One turning vector, and how many ticks it has turned:
The counts run from 0 to 623.
[164 125 173 152 129 105 131 156  72 121 194 109 184 123 117 147  83 120
  79 138 119 155 124 142 127 150 108 133 137  87 117 170] => 236
[101 120  82 150 109 150 132 101 163 116  64 108  74 101 171 112 115 128
 125 101 131 132 114  98 145  92 151 118 110 124 112 105] => 439
[103  54 118 114 141 122 141 116  79 111 163 100 116 103 110 138  91  84
 133  90 116 109 179 122 175 150 118  79 158 111 102 116] => 379
[ 99 150  66 175 170 113 150 181 184 114 146 120 126 114 151 150  97 135
  99 118 139 124 121 111 142 175 127  97 146  77  82  71] => 27
[101 140 156 179 142 134 103  95 141 167  42 122 122 164  84 169  91 137
 157 120 109 122 120  69 114 162 102 101 117 171 102 106] => 601
[103 113 115 114 153 144  89 130  61 156  94 127 148 147  96 172 111  87
 155 103  95 170 148 130 119 204  65 100 145  98 116 110] => 519
[101  86 106 110 134 139 131  88  33 132 139 119 130 114 129 151 101 109
 138 118 111 127 128 112 153 145  97 107 100  73  67 131] => 506
[103 113 107  99 157  99 153 128 164 121 143  99  93 112 122 135 175 162
 112 138 121  98 152 157  98 114  94  59 143 152 139 127] => 212
[149 181 188 111 119 110 101 168 149  92 194  98 155 172 101 163 129 180
  98  93 107  90 103 146  99 122 124 125 117 154 145 140] => 390
[138  92 147 131 100 119 132 148 126 112 128 139 162 170 160 104 125 128
  85 156 140 121  93 146  62  98 162 165  95 170 142 170] => 486
[ 65 103  64 152 152 119 170 151 134  68 162 102 126 143 146 153 140 121
  85 115 139 139 133 134 104 161 123 109 146 120 117 102] => 451
[104 145 133 143 104 123 139 115 108 107 133 162 126 133 136  84 143 147
  73 129 132 122  80 125  95 106 160 197  71 167 122 173] => 329
[ 75 104 112 137 162  96 158 153 129 107 178  98  88 157 151 146 116 122
  90 150 141 134 128 135  97 131 133  66 154 108 136 140] => 41
[157 145 108  94 171  86 160 140 152 111 167 136 151  46  65  93 147 146
 112 124 147  97 153 144  87 118  95 141 146 119 151 119] => 227
[111 164 198 162 134  96 133 180 163  87 127 110 136 150 132 101 113 121
  74 148 127  81 116 105 102 147 116 145 120 161 113 160] => 473
[ 99 129 181 144 129 136  84  78  89 144 190 105 107 153  56 111 118 149
 109 119 108 109 107 126 125 141 130 139  84 111  67 171] => 151
[136 162 204 109 106 168 126 150 150 128 169 125 143 195 119 137 112 145
 101 136  97 101  68 148  95  94 135 149  93 168 140 178] => 233
[168 158 106 132 175  72  92 148 109 141 190 120 174  97  66 155 142 172
 117 141 112 148 150 111 136 182  84 134 141 121 126 130] => 406
[117  79 115  74  82 122 164 123 123 139 128 162 144 131  84 124 164 164
 145 135 143  46 145 155  81 116 130 113 175 179 161 153] => 554
[ 85 127 107  89 127 141 125 128 181 149  83 114  74 117 119 179 132 152
 122 108 146 122 160 136 159  96 110  66 159 115  88 115] => 282
[122 129 154 174  90 171 111  83 100 152  83 145 144 123 121 135  92 115
 164 130 120 101  78  88 140 132 125 109  95 156  77 131] => 7
[158 145 151 108 137 126 115 157  79 142 171 151 207 162 123 164 128 154
 140 134 103 158 116 139  96 159  87 154 131 115 148 129] => 249
[116 174 107 187 119  99 151 107 162 102 103 152 152 173 181 131 121 114
 122 151 135 101  66 123  98 155 140 173 121 163 145 113] => 189
[134  87 141  79  99 131 191  79 136 132 114 171 128 103  65 143 152 180
 161 136 129  52 121 132 109  74 140 113 130 176 170 147] => 300
[137  81 196 141 112 133 149 118  83 119 191 111 169 104 102 127  98 135
 124 112  69  91 154 150 146 119 109 172 107  84  98 180] => 559
[102 113 110 109 162 116 138 147 108 132 132  95  99 115 124 144 163 147
 118 158 142 117 149 138  86 134 134  26 179 144 143 139] => 466
[ 75 142 112 164 154  87 144 138 157  81 108  78  66 120  80 120 141 165
  93 144 125  88 147  89 127 140 133  79 148 112  80 136] => 295
[ 86 125 103 151 139  78 175 144 204 112  84 117  85 110 119 142 154 125
 109 148 158  77 131 130 106 105 150 101 166 148 125  79] => 369
[114 132  96 122 162 127 123 141  80 121 156 150  79 151 141 140 116 149
  95 145 143 173  85 100  72 125 105  69 121 129 109 120] => 592
[123 123  80  98 142 154 128 147  64 114 139 122 170 116 157 141  89  91
 125  88 107 139 144 141 147 151  58 109 137  72 111 106] => 520
[146 125  86  89 125 132 162 139 159 103 130 161 143  96 176 157 140 153
 145  96 154 100 106 148 141  93 124 133 149 126 174  75] => 284
[ 81 122 107  85 149 158 117  78 104 129 130 117  94 181 122 208 102 157
 142  86  93 113 125 123 151 131  70  81 122 116 131 104] => 195
[ 60 103 140 149 133 133 144 109 121 124 134  90  84 121 120 164  81 128
 120 115 115 116 110 124 185 121 139  61 118  96  78 139] => 365
[ 94  86 153 133 125 143 185  89 126 138 109 108 136 179 144 169  99 110
 114 156  88  86 124  82 124 165 112  69 130 156 124 135] => 361
[ 49  67 109 129 153  82 158 144 109 135 116  99  82 110 141 128 134 129
 128 158 105 128 155 127 149 158 129  85 153 115  85 141] => 42
[151 133 121 136 157 142 147  83 135 187  75 223 173 101  84 126 159 135
 142 113 127 112 103 137  96 160 125 172 143 179 141 106] => 174
[146 122 215 143 110 113 136 130 128 116  95 160 195  79  91 148 124 117
 124 146 105  92 105 127 181 117 130 209 111  97  98 155] => 402
[124  70 120  81 128 127 163  91  96 140 167 110  80  80  96 148 138 130
 121 137 135  93  90 150 106 103 141 106 116 138 121 169] => 396
[120 152 146 188 144 107 136 150 161 104 124  84 166 157 170 141  83 120
  99  91  82 156 126 100 153 131  95 160 163  73  78 135] => 617
[123 181 142 110 144  82 123 210 128 105 165 102 178 177 147 161 144 139
 111 124 128 127 133 132 147 155 102 107 166 135 136 123] => 123
[ 73  76 118 136 147 115 176  96 129 107 160 104  38 131 129 112 147 177
  83 140 133  99 125 130 136 100 146  96  87 132 134 156] => 382
[107 120  65  72 175 157 151 100 106 138 151 128 101 152 109 186 138 154
 152 114 124 125 131 112 132 138  81  65 119 117 112  56] => 606
[139 120 172 142 173  95 155 116  98 128 174 153 156  99  61 123 130 163
 162 146 136 114 134 129 140 173 102 128 146 120  95 135] => 152
[ 98 138 164 185 136  96 115 121 116 114 115 122 139 179 118 144 104 107
  95 136 109 133  99  69 131 148 117  97 114 154 102 126] => 347
[139 137 121 102  91 122 126 146 179 105  82 114  91 103 114 102 126 141
 109 128 138 134 139 143  74  89 135 119 178 154 133 147] => 229
[108 146 107  90 153 109  67 114 132 146 121 118 111 176  90 187 110 134
 149 114 108 149 160  98 147 186 105  63 141  95 112  99] => 265
[120 148  50 112 121  93 127 158 179 110  80 154 117 112 169 140 121 123
  97 117 150 138 127 141  77 117  90 108 152 147 150  54] => 355
[155 158 112  93 101 154 124 133 135 152 117 166 114 115 115 148 126 141
 106 101 123 123  75 111  70  64 120 136 108 201 135 136] => 159
[113 134 112 142 120 102 161 135 121 114 113 155 124 148 209 102 112 114
  99 135 131 106  99 133 110  78 146 151 104 146 140 126] => 202
[ 64  96  97 134 130 136 146  73 122 133  55 121  71 112 155 128 126 117
 118 101 135 133  80 102 141 115 160 124 104 132 119 132] => 186
[119 173  86 148 123 121 123 159 199 111  64 129 111 127 101 134 128 121
 114 121 157 151 113 117  86 127 117 124 140 153 102  89] => 102
[135  91 119 138 132  68 134 204  86 101 177 112 148  98 153 111 121 122
 103 138 150 132 134 166  98 145 134 110 144 103 126 158] => 57
[131 155 143  65 150 102  76  98 135 141 159 117  87 106 105 158 125 171
 150  78 102 133 129 145 123  93 115 123 130 117  79 138] => 68
[142 165 150 159 121 145  92 161 129 122 146  87 134 134 105 141 114 112
  76 117 103 179 101  92 118 126 101 155 103 113  50 145] => 80
[ 87  70 150 113  64 128 153  88 121 147 114 109  91 109 145 115 133 141
 135 148 139  77 112 144 137  76 143 116 111 152 125 148] => 470
[113 150 159 146 150 136 152 150 152 106 188 117 190 138  80 139 121 152
 120 112 114  69 162 126 180 173 124 172 138 102 124 139] => 546
[138 191 137 120  89 138  78 165 128 133 109 120 143 184 122 146  91 133
 127  82 100 186  56 133 128 133 105 133 110 156  88 154] => 587
[113 153 143 173  78 111  88 156  95 142  84 104 123 138 159 119 103  85
 123 138 130 156  85 103  84 110 133 149 105 144  79 129] => 6
[142 174  94 119 109 120 104 118 130 146  72 114  93 113  64 127 147 154
 144 129 116 131 110 112  43 107 114 123 139 173 116 111] => 496
[127  74 105  84 144 143 142 153  88 115 151 108 112  62 129 137 134 126
 169 105 110  91 170 165 165 155  90  93 164  72 118 141] => 126
[127 171 127 151 164 134 134 103 128 127 167 138 191 132 140 136  92 156
 121 101  99 107 105 114 154 147 111 194  89  93  85 117] => 9
[145 171  84 136 128  84 113 152 170 111 107 129 114 129  96 123 155 169
  86  87 153 133 106 132  97  69 155 139 115 135 133 119] => 495
[129 106 172  89  85 102  73 127 105 190 107 145 134  98  72 149 147 131
 146 138 125 101 131 141  99 133 112 104 143 157 142 167] => 571
[110 100 127  39 177 152 107 103  85 157 198 124 119 153  72 147 123 148
 154 127  88 116 136 159 104 130 101 117 134 103 105 150] => 322
[ 74  77 164 137 139 112 197 110 124 103 132 117  99 113 172 120 146 131
 135 167 112  68 140 133 107 101 144 103 130 142 124 163] => 129
[135  96  67  80 130 140 154 105  95 125 101 172 162 101 171 127 157 141
 128  90 153 102 139 139 103 125 118 141 137 112 210  84] => 17
[ 60 112  90 159 169 101 168 131 173  97 116 125  90 125 163 104 139 130
  99 121 146 115 136 120 116 125 160 121 121 168 113 103] => 115
[114 153 117 166 154  99 171 128 108 102 161 157 139  93 115 124 103 142
  86 135 149 136  93 111 101 112 127 172 102 123 115 154] => 241
[ 73  63  98 107 159 141 165  72 112 136 136  88  92 106 175 132 111 118
 145 127 108 107 153 141 159 127 158  65 130  94  72 145] => 112
[125 136 181 180  97 172  97 127 122 146 110 110 120 172 163 126  73 123
  90 101 104 167  50  94 132 104 146 115  74 125  63 143] => 417
[126  78 161  98 131 192 144  83  71 166 108 192 210 147 145 160 106 121
 156 143 106 116  89 116 122 169 118 149 100 144 149  92] => 91
[125 159 135 169 157 130 102 112 117 121 119 132 157  85 118 129  87  96
 143  64 122 151 126 107 162 159 113 141 132 105  71 100] => 349
[119 127 167  99 105 140 136 162 160  99 128 138 192 133 186 163  57  89
 135  80 107 105 109 161 143 151  63 118 130 101 133  94] => 446
[127 134  64  93 111 127 149 165 166  77 164  99  94 111 158 147 122 185
 123 128 156 103 123 179 101  50 112 118 140 143 147 144] => 552
[ 84 132 181 171 162 118 155 144 120 105 204 108 167 160 163 127 141 150
 111 138 113  90 128 137 165 153 116 159 107  81 131 137] => 293
[112 145  81  78 168 129 122 178 108 102 114 115 139 116 172 151 105 125
 119  96 139 177 135 124 156 123  82 126 149  82 132  90] => 267
[ 78 119 167 180 142 121 158  92 143 129 101 114 133 181 140 129 132 111
 113 118  89  71  94  72 108 150 159 102 123 185 140 132] => 614
[153 165 158 117  81 150 105 135 141 139 103 160 162 136 106 141 120 129
 102 104 119 115  70 104 106  89 131 157 113 190 103 161] => 246
[138 131 124 146 120  99  70 143 153 128 129  86  46  97  89 135 123 140
 115 142 155 157 115 117  79  88 114  88 134 101  46 147] => 155
[163 180  98 127 149 134  97 133 130 126 119 121 170 122 132 187  81 130
 176  92  94 116 149 131 178 131  80 160 151  50 105  83] => 603
[ 99 106  95  82 139 134 124 118 109 118 103 105  88 111 148 176 121 119
 164  83 143 112 160 145 144 125  96  63 150 110 134 107] => 536
[141 122 110  89 114 126 113 131 120 161  73 180 108  74  64 102 139 126
 125  98 135 138 138 124  72 108 125 124 169 132 104 100] => 497
[142 139  97 149 176 142 153  96 116  78 135  94 122 121 173 138 101 111
  98  84 117 149 103  98 147 132  96 142 104  64  96 130] => 97
[139 145 126 103 192 126 125  96 118 132 166 164 108  68  85 135 150 162
 126 120 124 115 125  95 122 152 124 158 115  83  74 120] => 493
[163  99  99  90 123 130 190 128 114 138 164 167 163  78 120 110 141 142
 128 149 134  94 137 177  75 124 116 136 152 147 159 147] => 144
[112 164 138 138 159  93 133 182 173  85 183 120 154 143 130 141 124 168
  75 143 112  95 152 129 156 129 121 122 140 113 120 101] => 547
[134 138 114  91 121 168 155 129 120 104 129 153 188 162 185 169  94 122
 123 125 102  81  97 145 104 124 100 150 105 165 180 108] => 359
[112 112 130 126 132 118 136 126 165 149  43 148 118  88  98 158 157 124
 144 122 138  75 158 130 118 152 145  89 156 148 124  89] => 370
[ 69 123 180 139 160 102 125 101 114 108 155 105  75 135  92 145 118 149
  91 156 114  98 114 109 122 140 150  96 125 118  83 161] => 562
[ 74 129  92 140 172 144 159  41 132 145 128 141  83  94 119 149 132 151
 143 135 127 102 103  61 118 136 127 113  84  85 105 102] => 99
[125 119 182 135  83 124 120  95 115 138 104 171 124 138 128 109 130 133
 114 144 136 105  71 119  61  83 157 143  64 164 123 184] => 76
[ 95 138  99 135 115 166 133  47 130 160  70 163 101 113  71 147 147 172
 128 131 130  80  75 103 108  81 128 143 122 184 129 110] => 173
[135 197  77 129 156 157 154 118 162  99 156 148 115 123 128 146 135 166
  88 102 140 159  56 128 100 111  95 148 108  89  86 103] => 84
[120 149  65 137 196  99 178 104 167  97 110 157 149  91  91 142 123 157
 164 128 131 137 136 107 110 176 104 139 145 113 103  80] => 100
